Each row has a name. Each question is about the rows just above it.

Columns, left to right: M Q R E
zesi: [ 84 115 124 117]
sutu: [ 93 107 102 120]
Pab: [ 96 137  89 145]
subi: [141  74 132 184]
nuzov: [ 97  97  86 150]
Which column holds [107 137  74  97] top down? -> Q
[124 102] is in which column, read top down? -> R
[107 137  74] is in which column, read top down? -> Q
[124 102  89] is in which column, read top down? -> R

Columns, left to right: T A L Y J P Z G C N
mozit: [109 150  96 162 148  87 165 131  97 125]
fot: [119 139 106 135 116  93 137 174  79 138]
lomif: [126 124 121 122 104 104 117 186  84 134]
bidi: [ 96 165 129 154 160  93 163  99 116 111]
Which column holds this, read top down? [ 93 104  93] -> P
Which column holds [139 124] top down? -> A
[106 121 129] is in which column, read top down? -> L
[ 84 116] is in which column, read top down? -> C
Which column holds [148 116] top down? -> J

Columns, left to right: U W X D H
duvo: [109 169 111 147 106]
sufat: [120 107 160  99 160]
nivel: [135 150 106 153 101]
bot: [125 101 153  90 169]
vuk: [143 133 110 133 124]
tori: [162 122 100 146 112]
zof: [116 111 147  77 180]
fida: [116 111 147 115 141]
Which column holds [180 141] top down? -> H
Which column holds [107 150 101] top down? -> W
Which column holds [106 160 101 169 124 112] top down? -> H

Columns, left to right: F S V B K
Subu: [183 164 183  73 180]
pez: [ 76 183 134 181 175]
fivil: [ 75  79 176  75 163]
Vun: [ 74 182 141 179 176]
Ladi: [ 75  79 180  75 163]
Kuvu: [183 166 181  74 180]
Nanut: [ 73 119 182  75 179]
Zimu: [152  74 182  73 173]
dukol: [ 75 123 112 175 140]
takez: [183 162 184  73 181]
Luzil: [ 74 182 152 176 179]
Sof: [152  74 112 175 139]
Which column holds [176 141 180 181] top down? -> V
Which column holds this, read top down? [ 74  75  73 175  73] -> B
Which column holds this, read top down? [ 73 152  75 183  74 152] -> F
Which column holds [179 173] top down? -> K
Which column holds this, read top down? [181 182 182 112] -> V
[181  75 179  75  74  75  73 175  73] is in which column, read top down? -> B

Columns, left to right: koru bok melo Zali
kogi: [192  79 194  63]
nifav: [195  83 193 191]
Sagil: [ 77  63  62 193]
lat: [195  83 193  61]
darob: [ 61 114  61 195]
lile: [183  62 176  74]
lof: [192  66 193  64]
rig: [ 63  63  62 193]
Which column holds [195  77 195  61 183 192  63] top down? -> koru
Which column holds this, read top down? [ 77 195  61 183] -> koru
Which column holds this, read top down? [195  77 195  61 183] -> koru
Which column holds this, read top down? [ 61 195  74  64] -> Zali
Which column holds this, read top down? [114  62] -> bok

Columns, left to right: Rotu Rifak zuba Rad
lekag: [114 127 177 147]
perin: [184 155  56 155]
Buduf: [114 127 177 124]
Which column holds [ 56 177] top down? -> zuba
Which column holds [184 114] top down? -> Rotu
[147 155] is in which column, read top down? -> Rad
Which column holds this, read top down? [127 155] -> Rifak

Columns, left to right: Tez miz nub falu nenaz givuf
kif: [145 116 123 131 112 123]
bedis: [162 135 125 131 117 133]
veri: [ 72 127 125 131 129 136]
Gupor: [113 145 129 123 120 132]
bes: [ 88 128 136 128 153 130]
zifup: [ 87 125 122 129 129 134]
Zoza: [113 128 120 127 128 131]
sal: [160 133 131 127 111 120]
Ven: [194 123 126 131 122 124]
Duviz: [160 123 132 128 128 121]
Which column holds this, read top down? [125 128 133 123] -> miz
[128 129] is in which column, read top down? -> falu
Which column holds [116 135 127 145 128] top down? -> miz
Which column holds this, read top down? [162  72] -> Tez
[153 129 128 111 122 128] is in which column, read top down? -> nenaz

Columns, left to right: zitu vasum korif gileg lipo Miv tig
dipos: [119 153 158 168 113 152 154]
tesel: [113  73 145 129 114 107 102]
nev: [181 124 136 141 106 149 122]
Which column holds this, read top down? [113 114] -> lipo
Which column holds [107 149] top down? -> Miv
Which column holds [113 181] top down? -> zitu
[129 141] is in which column, read top down? -> gileg
[158 145] is in which column, read top down? -> korif

